One vector is turned by the same rotation once a step. Each row is the vector after some number of steps, and that number follows the row.
The counts run from 0 to 614.
[130 129 152 113 110 140  87 136 147 112 138 123 124 164 152 107 148 161
 134 121 158 184 126 114 153  99 118 142 132  68  89 120 186 176 142 155] | 337
[ 97 129 137  99 146 136 143 122 102  96 128 102 116 174 127 104 132 157
 171 146 145 146 101 125 159 102  65  97 190 102 113 120 152 149  99 129] | 343
[173  88 128 152 130 127 146 103  94  88 123 123 106 140 128 128 108 168
 158  79 109 158  88 126 155 130 128 130 197 118 131 139 161 154 160  95] | 383
[108 176  93 130 147 143 192 125 114 130 111 126 128 156 112  66 166 104
 111 130 123  84 164 142 112 111  97  99 137 137 131  96 126  98 137 119] | 593
[117 102 133 104 142 119  92 128 133 181  90 156  92  82 107 107 159 128
 113 140 117 127 142  97 146 138 135 135 182 122 101 157 160 196 117 138] | 539
[143  98 142 100 156 131 123 163 140 168 121 147 115 111 176 113 101 134
 160 126 140  97 133  96  82  95 118 104 165  86  91  97 115 170 123 114] | 110
[125  88 127 117 126 126  84 109  88 146 110 131 107 117 143 116 154 157
 103 101 113 106  79 166 128 144 174  94 182  83 118 129 108 161 135 137] | 533
[156 135 111 116 141 147 112 181 168 118 148 124 128 202 185 122 108 126
  99 174 136 144 152 101 154  94 119 162 143  85 115 115 131 146 139 129] | 28
[178 142 148 125 137 119 128  66 128  96 124 115 117 157 140 142 152 159
  94 128 116 127  67 154 151 161 151 108 144  96  88 121 101 135 164 141] | 184
[125 102 143 121 125 182  66 160  49 130 104  99 121 164 119 125 153 165
 125 162 116 117 103 139 117 111 138 140 162 126 142 112 156 156 153 143] | 528
[152 102 129 132  89 150  89 192 119 169 146 101 102 126 132 129 171 126
 106 138 112 162 114 125 114 111 155 162 105 122 114  91 177 157 167 157] | 521
[167 132 101 112 143 146 108 165 113 117 114 129 133 150 167 120 121 135
  74 156 132  81 164 105 109 131 180 172 139  92 111 131 109 172 122 113] | 414
[138 172 117 122 110 186 153 116 107 130 141 105 104 148 156 152 194 145
 112 131 168 144 123  92 111 129 123 121  94 145 114 100 111 107 141 184] | 323
[130 170  71 139 129 124 136 157 112 167 121 130 112 107 149 114 162 152
 105 107 109  68 144  90  99 119 142 119 103 175  87 108 143 139 121 154] | 554
[138  93 128 144 157 144 185  90 154 150 116 151  84 131 125  97 167 111
 136  78 127 136 147 126 122 121 117  75 137 108 159 143 177 109 148 130] | 585
[144  90  69 139  97 193 123 133 179 127 146 128 105 139 169 126 151 141
  94 113 110 147 153 101  94 114 159 137 120  96 151 152 132 105 161 132] | 132
[143 145 100 149 142  97 198 116 128  97 159 132 108 162 126 132 156 135
 117  93 126 114  78 103 187 150 125 118 131 158 126 142 147 108 147 152] | 468
[136 121  97 125 168 131 112 162  90 146 105 125 132 179 128 156 122 146
 128 152  96  53 122 110 155 135 129 102 167 143 165 158 147 162 122 113] | 263
[144  88  92 123 110 137 140 130 152 175 132 113  90  69 121 100 148 127
 135 129  82 133 162 122  93 129 151  97 167  96 155 129 114 107 175  91] | 397
[159  92 159  89 156 149 174 161 101 110 112 149  86 159 127 147 162 120
 132  90 151 125  90 105 138 139 108 174 175 161 132 133 164 129 120 133] | 424
[120 101  94 145 109 148 161  95 137 126 134 111 126  87 126  87 163 113
 111 130 115 194 141 117 144 148 124 114 142  55 111 143 115  91 156 126] | 48
[ 82 132  83 135 127  72 108 124 153 172 140 126  94  86 145 108 146 135
 114 129 106 146 137  98 189 138 143  80 141  96 107 152 126 154 130 154] | 352
[157 157 154 103 130 154  78 146 178 146 130 127 131 131 138  74 139 135
 104 136  98 124 167 137 116 106 116 158 159  99 108  94 139 134 180 109] | 293
[176 170 103 128 113 125 109 161 189 141 158 107 139 171 152 135 139 122
 113 112 125 140 170 107 131 133 138 120 109  74 103 116 148 167 157 110] | 602
[121 120 117 135 182 102 169  72 115 105  91 158  93 136 150  73 152 138
 119 102 136  93 124 145 138 106 135 118 145 109 137 154 137 130 111 148] | 1
[159 161 105 117 122 140 139 135  82 147 105  94 105 170  97 128 166 123
 112 155 125  89 155 135  83 116 131 123 132 174 153  90 154 171 120 108] | 406
[152 156  74 129 109 123 131 112 121 149 139 134 114  83 127 139 153 176
 129  80 108  78 142  81 102 164 148  88 141 151 116 137 131 122 142 129] | 551
[143 157 109 136 132  82  88 183  89 145 119  97 159 144 155 112 128 141
 125 165 111 106 129 126 134 137 141 120 121  64  79  98 121 165 142 136] | 65
[146 161 101 103  97 178 174 107 124  94 151 100 106 158 134 127 183 143
 119 120 150 148 105 114 107 127 111 120 120 147  97  99 111  92 127 165] | 324
[159 127 135 137 137 111 173 139  97 171 123  95 103 113 143 165 129 119
 147 126 150 167 163  72 151 144 128  88 120  96 114 118 145 180 131 128] | 503
[129 107 111 114 117 142  74 111  81  80 109 108 120 147 108 104 139 178
 119 134 123 109 103 151 143 134 144 146 195 110 135 142 131 167 140 113] | 531
[112  81 122 140 117 149 168 140 113 136 140 147 102 113  81 111 153 111
 141 105 131 157 118  83 150 136 142 145 145 151 126 151 205 172 147 158] | 237
[103 121 121 153 135 119 152 154 149 131 149 136 117 147 125  67 157 103
  98 165  97 148 111 121 162  95 115 163 124 135 110 103 145  83 165 172] | 476
[132 159 113 122 173 130 148 171  93 176 133 116 117 133 156 133 163 130
 119 114 112  99 155  99 161 139  69  77 144 148 135 114 116  80 141 137] | 161
[141 151  82 176 106 144 132 128  84 150 154 103 147 149 148 160 135 145
 119 148 100  93  90 107 123 121 167  82  92 127 107 108 123 140 158 163] | 367
[111  92 130 131 106 137 145 125 127 154 104 134  86 100  98  85 178 120
 116 188 100 150 123 110 101  96 146 178 128 154 108 127 176 147 157 165] | 90
[127 115 149 126 110 130  94 148 157 146 155 139 132 155 152  97 155 138
 119 112 136 141  87 133 125 125 163 125 116  45  87  98 144 140 162 167] | 334
[129 147 123 118 138 137 110 180 180 175 152 129 131 186 173 137 137 101
  93 141 119 105 112 118 137 111 132 130 118 109 103  73 113 139 134 150] | 25
[147  91 114  97 151 118 169 153 146 131 124 143 109 123 154 104  99 133
 164 139 136 109 135 103  86  96 104 127 188  92 112 110 142 166 101  87] | 111
[124 143  77 137  95 103 151 180  86 132 164 100 123 113 117 117 147 118
  91 154 113 115 123 102 160 152 154 153 156 154 124 118 101 118 169 137] | 513
[175  95 119 130 132 159 101 153 145 134 146 138 116 178 172 159 132 168
 160  92 115  93  84 123  83 116 154 111 118 116 158 112 158 123 151 145] | 566
